(in the rows, 128 means zero)
The same turns and mirrors carry the whole set onto itself and the rows of a family onto each other. Which other rows belong to the same family as each row named below? List them in the order they appear above.
These 40 rows form 5 families of 8 rows each.
k_998: [133 155 165  97 137 144 142 153 125 130 146 101 137]
k_780: [144 145 112 126 137 130 139 124 115  80 119 121 131]
k_161: [127 119 125 140 126 141 140  99 124 159  89 120 137]
k_805: [121 107 120 127 118 135 141  95 126 152  92 124 133]
k_42: [118 113 127 130 114 129 138  90 138 150  94 128 131]
k_239: [135 127 163 106 128 139 107 139 123 178 143 127 143]
k_807: [137 129 177 100 129 145  84 112 115 142 106 120 149]
k_155: [152 126 112 129 142 139 150 119 118  87 131 121 131]
k_917: [133 130 169 113 124 141 108 140 137 176 139 129 146]
k_603: [143 147 114 127 140 135 152 124 111  86 119 132 139]
k_491: [142 122 182 104 129 147  89 109 121 138 115 123 155]
k_246: [149 141 114 119 142 145 140 109 122  82 123 124 136]
k_180: [134 115 116 127 116 134 133  91 124 150  90 127 124]
k_575: [133 115 181 106 125 148  93 117 112 142 101 113 148]
k_643: [120  90 130 112 136 138 103  91 130 133 112 139 155]
k_57: [139 149 167 108 133 148 152 159 121 136 146 110 135]
k_913: [121  99 121 122 139 137  99 103 124 126 112 151 165]
k_475: [130 130 154 123 127 134  99 136 120 182 143 128 136]
k_314: [140 156 164 120 131 146 147 156 128 135 150 106 137]
k_529: [142 140 152 126 135 129 117 166 103  95 148 125 135]
k_579: [145 138 119 134 136 123 143 114 113  78 125 122 137]
k_606: [118 102 135 118 124 126  97  88 125 125 106 148 155]
k_35: [115 112 123 106 133 130  95  94 125 137 109 150 157]
k_914: [114 119 121 140 125 131 126  95 129 146  87 118 132]
k_425: [147 134 147 123 130 126 113 163 106  98 152 113 123]
k_101: [150 133 157 124 140 123 130 153 100 104 160 126 129]
k_367: [117 123 106 137 123 106 154 128 137 117 128 121 124]
k_41: [134 116 185  98 135 139 101 103 111 147 119 121 147]
k_930: [140 123 163 123 137 117 114 160 100  99 149 128 132]
k_162: [140 127 165 116 127 144 107 147 116 176 137 139 144]
k_573: [131 151 171 108 134 142 157 155 134 127 130 111 130]
k_669: [112 105 129 117 128 133  93  99 121 131  99 148 156]
k_633: [150 138 153 128 135 133 117 156 109  95 159 120 140]
k_312: [141 128 184 105 129 139  94 104 104 134 114 111 137]
k_709: [110 120 107 118 127 115 146 137 149 114 134 128 117]
k_213: [115 122 109 134 126 114 143 132 143 106 116 130 112]
k_371: [125 142 165 121 137 143  97 139 125 173 136 127 148]
k_117: [106 111 106 124 127 113 154 132 132 109 122 121 131]
k_359: [137 162 170 114 139 146 138 160 134 127 140 121 130]
k_192: [119 114 100 123 125 111 154 128 134 116 127 123 120]

The rest of the family of k_359: k_155, k_643, k_914, k_101, k_41, k_213, k_371
The rest of the family of k_246: k_161, k_913, k_475, k_930, k_573, k_312, k_709
The rest of the family of k_805: k_780, k_239, k_807, k_57, k_529, k_669, k_192
The rest of the family of k_998: k_603, k_180, k_575, k_35, k_425, k_162, k_117

The same turns and mirrors carry the whole set onto itself and the rows of a family onto each other. Which other rows belong to the same family as each row named below? List them in the order they appear above.
These 40 rows form 5 families of 8 rows each.
k_89: [138 112 151 130 132 126 148 134 122 117  88 144 165 150]
k_498: [112 116 129 115 116  89 140 114 127 105 125  99 123 128]
k_645: [117 125 101 115 126 116 122 131 137 127 142 162 164 109]
k_275: [116 131 111 117 120 146 131 139 113 133 155 112 100  98]
k_757: [144 121 158 151 119 148 148 124 105 130 121  93 110 146]
k_428: [151 121 138 136 133 167 113 150 125 157 138 149 126 115]
k_435: [ 96 137 146 135 123 132  94 111 134 110 126 143 132 141]
k_511: [108 156 146 117 150 136 113 122 141 111 138 139 143 145]
k_60: [142 119 151 136 105 138 143 126 150 133 113 144 168 158]
k_66: [112 124 121 130 112  97 158 106 117 100 125 106 148 140]
k_233: [117 155 132 148 126 154 142 139 107 130 122 105  99 143]
k_964: [159 118 111 143 109 147 160 142 100 161 110 130 144 118]
k_455: [115 126 118 108 126  82 136 128 101 127 130 106 142 144]
k_956: [119 138 127 116 123  78 154 109 120 127 123 126 123 129]
k_572: [118 103 132 108 132 126 122 118 121 145 135 147 174  94]
k_863: [157 105 143 126 119 126 136 120 144 112 110 129 169 155]
k_348: [112 138 138 136 119 158 162 126 103 127 118 114 106 156]
k_568: [141 157 126 145 116 142 141 129 113 124 111 102 108 161]
k_716: [134 112 146 135 137 128 145 125 125 130  92 134 146 175]
k_829: [137 106 128 121 125 109 125 109 122 141 129 153 183 113]
k_537: [127 113 107 116 114 118 121 123 146 134 150 133 169  97]
k_345: [143 120 123 133 130 105 106 123 129 142 135 144 174  99]
k_982: [120 148 115 135 114 134 122 123 103 141 159 124 136  82]
k_383: [120 126 108 130 140 126 128 129  92 124 150 111 106  97]
k_362: [117 146 109 139 117 137 120 115 109 152 165 113 115 106]
k_778: [144 135 140 146 123 186 128 119 133 141 117 143 140 111]
k_888: [113 129 128 121 131 149  97 121 132  91 145 133 138 143]
k_378: [128 141 135 128 129 141 104 108 117 103 151 142 126 161]
k_891: [ 95 142 150 127 141 115 108 106 128 110 141 129 138 138]
k_237: [119 132 129 119 109  81 158 126 103 142 126 109 132 133]
k_666: [127 154 134 121 112 133 111 134  95 134 151 119 115  93]
k_694: [134 128 132 151 141 180 109 122 125 129 124 150 150 124]
k_674: [151 104 112 137  99 132 150 125  93 157 108 110 138 109]
k_676: [132 106 124 132 137 135 151 113 139 135  96 130 166 162]
k_354: [159 121 114 133 127 131 174 138  96 158 126 115 149 116]
k_704: [160 108 126 122 107 122 170 138 126 155 120 108 131 110]
k_549: [160 120 125 128 123 182 127 145 131 141 140 141 146 125]
k_686: [134 105 124 138 116 123 167 148 125 155 111 114 149  95]
k_596: [144 123 147 127 125 154 146 136 111 111 115 108 100 156]
k_442: [136 120 133 154 127 184 113 139 110 141 130 132 158 127]

The rest of the family of k_778: k_511, k_455, k_572, k_568, k_666, k_674, k_676
The rest of the family of k_345: k_89, k_435, k_956, k_348, k_362, k_354, k_442
The rest of the family of k_428: k_645, k_757, k_60, k_66, k_383, k_378, k_686

The same turns and mirrors carry the whole set onto itself and the rows of a family onto each other. Which other rows belong to the same family as each row named below? List them in the order they appear above.
These 40 rows form 5 families of 8 rows each.
k_187: [149 127 148 131 127 105 129 124 141 143 154 147]
k_906: [102 108 102 152 148 125 129 134 130 108 141 170]
k_133: [100 114 151 154 114 134 122 128 158 121 104 156]
k_431: [110 145 141 124 144 130 103 171 164 141 126 146]
k_897: [161 129 153 125 146 117 125 131 122 138 147 133]
k_688: [129 124 149 128 107 159 115 152 134 127 114  92]
k_794: [103 126 152 160 124 128 139 138 160 121  99 141]
k_533: [ 87 116 110 136 118 157  96 137 122 110 100 121]
k_293: [ 91 117 106 128 135 157 108 151 128  99 101 116]
k_405: [154 130 147 130 131 121 126 132 140 157 153 140]
k_771: [120 125 157 156 125 145 127 135 167 114 103 149]
k_908: [141 106 114 134 135 148 144 110 106 119 120 113]
k_918: [ 81 117 103 134 125 139 102 157 127 111 107 113]
k_505: [130  99 113 136 118 134 134 104 104 102 129 118]
k_402: [131 100 118 141 122 148 146 105 118 130 122 111]
k_109: [157 126 153 124 138 124 134 119 141 131 149 152]
k_34: [133 136 152 131 125 139  96 144 144 137 119  88]
k_126: [131 122  98 104 150 126  85 139 121 123 148 121]
k_285: [113  97 100 134 147 113 125 129 129  96 133 166]
k_137: [136 119 103 100 138 134  96 136 108 120 154 122]
k_287: [109 110 162 157 127 142 138 118 156 122 122 148]
k_323: [151 126 145 123 145 106 140 137 146 132 153 144]
k_446: [126 137 135 134 119 138 107 150 142 132 111  82]
k_215: [119 118  98 103 138 119 108 140 102 128 149 116]
k_290: [101 158 130 114 140 135  99 166 150 120 139 148]
k_992: [129 134  92 103 135 122  98 156 111 119 133 118]
k_236: [139 128 102 104 150 128 113 145 111 120 150 109]
k_800: [125 145 154 125 116 150 111 146 140 147 121  99]
k_169: [126  95 126 127 113 140 148 112 114 116 113 109]
k_302: [112 106 119 126 143 126 128 123 127 111 144 182]
k_689: [ 78 115 101 133 116 147 112 144 146 104 107 132]
k_821: [107 120 157 154 112 137 151 134 147 120 106 142]
k_391: [ 99 138 141 125 128 116  91 165 162 123 133 150]
k_777: [ 86 113 109 128 132 142 109 143 129  86 100 124]
k_483: [107 144 137 117 141 115  91 171 151 113 132 154]
k_243: [113 149 127 132 149 125  88 162 155 126 141 156]
k_737: [109 119 106 131 154 107 121 123 135 115 140 173]
k_119: [106 108 103 128 137 124 139 131 124 105 133 176]
k_842: [138 134 152 107 115 137 107 140 138 134 113  93]
k_355: [138  85 125 145 122 130 137 108 118 122 115 117]

The rest of the family of k_431: k_897, k_688, k_505, k_287, k_992, k_689, k_737
The rest of the family of k_119: k_187, k_794, k_293, k_402, k_34, k_137, k_483
The rest of the family of k_777: k_405, k_908, k_126, k_446, k_302, k_821, k_391

The same turns and mirrors carry the whole set onto itself and the rows of a family onto each other. Which other rows belong to the same family as each row named below? List them in the order they appear above.
These 32 rows form 4 families of 8 rows each.
k_945: [144 110 136  88 127 111 129 131 158 134 109]
k_586: [129 129 151 126 121 118 143  97  93 130 127]
k_85: [140 116  95 108 132 141 150 118 120 172 125]
k_228: [127 122 149 121 119 127 136 105  86 130 129]
k_185: [140 148 131 125 132 121 146  83 158 145 142]
k_38: [133 115  93 116 154 122  99 134 165 147 144]
k_173: [138 120  99 114 128 136 133  89 122 175 117]
k_368: [145 116  95 112 158 119 103 124 169 146 142]
k_876: [129 125 141 121 151  99 102 132 131  99 154]
k_471: [114 129 101 156 143 119 122 107 112 138 168]
k_467: [116 106  95 107 143 135 106 143 101 130 126]
k_111: [146 146 143 131 132 110 133  80 152 147 143]
k_329: [125 123 150 124 141 102 100 130 137 102 154]
k_487: [151 141 137 130 140 105 130  86 159 153 148]
k_479: [126 131  89 120 153 108 115 136 165 148 150]
k_764: [151 117 146  82 130 116 113 124 133 141 108]
k_265: [136 122  94 121 153 112 104 126 173 147 142]
k_952: [107 135 108 144 136 131 127 108 107 143 173]
k_931: [128 114 154 112 111 133 143 104 100 130 133]
k_43: [119  98 100 111 140 128 108 153 106 130 128]
k_127: [117 121  94 155 143 125 129 101 114 144 162]
k_883: [145 123 150  86 133 113 113 130 144 134 108]
k_372: [151 137 144 128 136  99 129  80 152 143 145]
k_542: [138 122  93 117 131 137 141 103 122 175 117]
k_375: [112  97 112 108 131 120 111 156 108 132 141]
k_592: [139 117 101 110 126 133 136 104 126 177 110]
k_997: [124 127 144 132 149 107 106 127 132 101 161]
k_644: [111 102 106 111 136 135 110 145  98 125 123]
k_984: [150 116 143  86 129 120 120 125 146 138 103]
k_249: [112 130 149 124 131 100 107 120 145 105 157]
k_2: [117 126  93 154 149 118 122  97 119 133 163]
k_698: [122 126 144 123 121 115 132  98  84 127 130]

The rest of the family of k_592: k_586, k_38, k_487, k_127, k_883, k_997, k_644
The rest of the family of k_876: k_173, k_368, k_467, k_764, k_372, k_2, k_698

The same turns and mirrors carry the whole set onto itself and the rows of a family onto each other. Which other rows belong to the same family as each row named below? List them in the order they appear above.
These 18 rows form 3 families of 6 rows each.
k_899: [122 104 128 143 117 154 128 134 154 139 124 105]
k_894: [ 92 110 131 150 119 138 127 157 127 123 134 134]
k_163: [ 87 127 129 138 112 118 145 134 147 126 132 108]
k_294: [128 127 126 123 118 129 145 114 147 144 118  79]
k_981: [103 106 124 135 137 136 113 162  86 124 135 145]
k_288: [111 103 132 103 133 158 131 160 153 135 128 138]
k_234: [140 136 114  96 128 115 142 112 106 144 113  78]
k_861: [ 94 139 120 110 125  97 148 117 125 131 129  91]
k_933: [147 143 105  93 138 132 125 167  85 143 137 131]
k_183: [133 118 116  95 133 150 116 178 117 128 131 149]
k_922: [109 119 114 107 149 114 116 144  63 129 132 128]
k_784: [117 138 126 103 143 130 164 121 126 173 137  92]
k_553: [102 112 137 107 138 147 154 132 157 157 131 110]
k_677: [129  90 118 135 125 165 109 151 121 133 124 131]
k_978: [147 122 103  89 136 126 123 129  73 138 113 104]
k_661: [141  99 105 108 135 152 106 149  80 132 119 131]
k_548: [139 153 110  96 143 122 149 139  90 166 140 103]
k_32: [105 136 112  94 143  94 134 122  83 132 129 101]

The rest of the family of k_553: k_288, k_933, k_183, k_784, k_548
The rest of the family of k_861: k_894, k_163, k_981, k_922, k_32

The same turns and mirrors carry the whole set onto itself and the rows of a family onto each other. Which other rows belong to the same family as each row named below? List them in the order they appear above.
These 32 rows form 4 families of 8 rows each.
k_168: [127 131 104 159 102 121 132 143 146 113  87 158 111 165 143 109 133]
k_768: [137 102 103 122 158 112 105 125 136 110 124 120 152  96 133 135 127]
k_753: [134 111 109 120 175  91 147 119 139 134 146 124 151 101 120 129 118]
k_128: [136 132 117 101 142  79 161 122 144 116 139 108 163 127 110 115 138]
k_679: [134 107 103 101 126  96 113 137 129 109 113 106 153 110 136 131 142]
k_501: [141 116  98 136 124 108 102 105 138 120 122 116 143 101 119 150 132]
k_481: [121 156 112 170 155 108 167 147 151 128 133 154 134 154 146  92 104]
k_157: [129 116 112 118 175  94 136 120 137 118 137 115 167 103 128 125 114]
k_382: [129 122 113  97 142  80 145 134 131 117 127 101 168 119 133 122 128]
k_80: [129 130 109 185 144 133 133 124 152 102 110 167 115 152 156 108 130]
k_461: [130 139 113 122 132  73 152 104 139 129 136 102 165 119 115 132 119]
k_974: [140 104 100 101 116  93 126 138 131 122 117 113 136 110 131 136 150]
k_806: [132 119 111 100 139  71 160 131 134 131 132 107 152 119 125 125 132]
k_729: [131 138 101 184 151 135 128 145 151 118 123 167 118 136 150 105 114]
k_886: [116 147 112 167 105 121 123 135 138 108 106 150  93 145 152 126 123]
k_919: [117 149 115 183 146 124 131 124 143 113 125 159 100 135 146 122 102]
k_789: [135 128 105 115  99  84 126 113 135 121 117 100 152 120 119 141 139]
k_752: [135 126 106 141 156  98 127  95 144 128 141 118 157 101 113 141 112]
k_672: [131 137  98 163 104 126 124 161 144 112 102 152 112 150 156 106 135]
k_325: [121 146 116 174 156 109 164 127 154 126 118 163 128 162 132  99 103]
k_840: [123 156 107 150 109  99 164 162 144 122 114 139 130 166 154  93 128]
k_531: [142  95  98 125 151 110 111 124 138 124 129 129 133  92 125 141 134]
k_472: [146 105 101 125 143 120 106 119 149 106 128 129 139  98 113 134 147]
k_235: [129 135 108 166 108 119 139 136 147 100  97 153 116 164 161 106 145]
k_547: [142 118 106  99 111  96 127 132 142 105 119 112 146 120 116 127 159]
k_217: [122 144 117 181 156 112 165 121 152 111 123 161 131 161 154  98 117]
k_986: [128 127 104 181 143 134 128 130 153 118 102 174 112 149 137 111 116]
k_319: [110 164 120 153 101  94 156 139 137 111 112 137 105 161 151 113 120]
k_379: [119 147 116 150 116  96 169 140 148 123 101 149 128 179 139  96 122]
k_414: [141 120 113 128 176 103 139 110 152 117 147 127 157 104 107 122 127]
k_154: [121 149 117 160 122  98 171 134 148 107 109 146 131 175 158  95 134]
k_731: [109 167 125 169 143  99 167 127 143 119 130 146 112 153 145 111  98]

The rest of the family of k_325: k_168, k_753, k_974, k_806, k_531, k_986, k_379
The rest of the family of k_840: k_128, k_481, k_729, k_672, k_472, k_547, k_414
The rest of the family of k_319: k_501, k_461, k_886, k_919, k_789, k_752, k_731

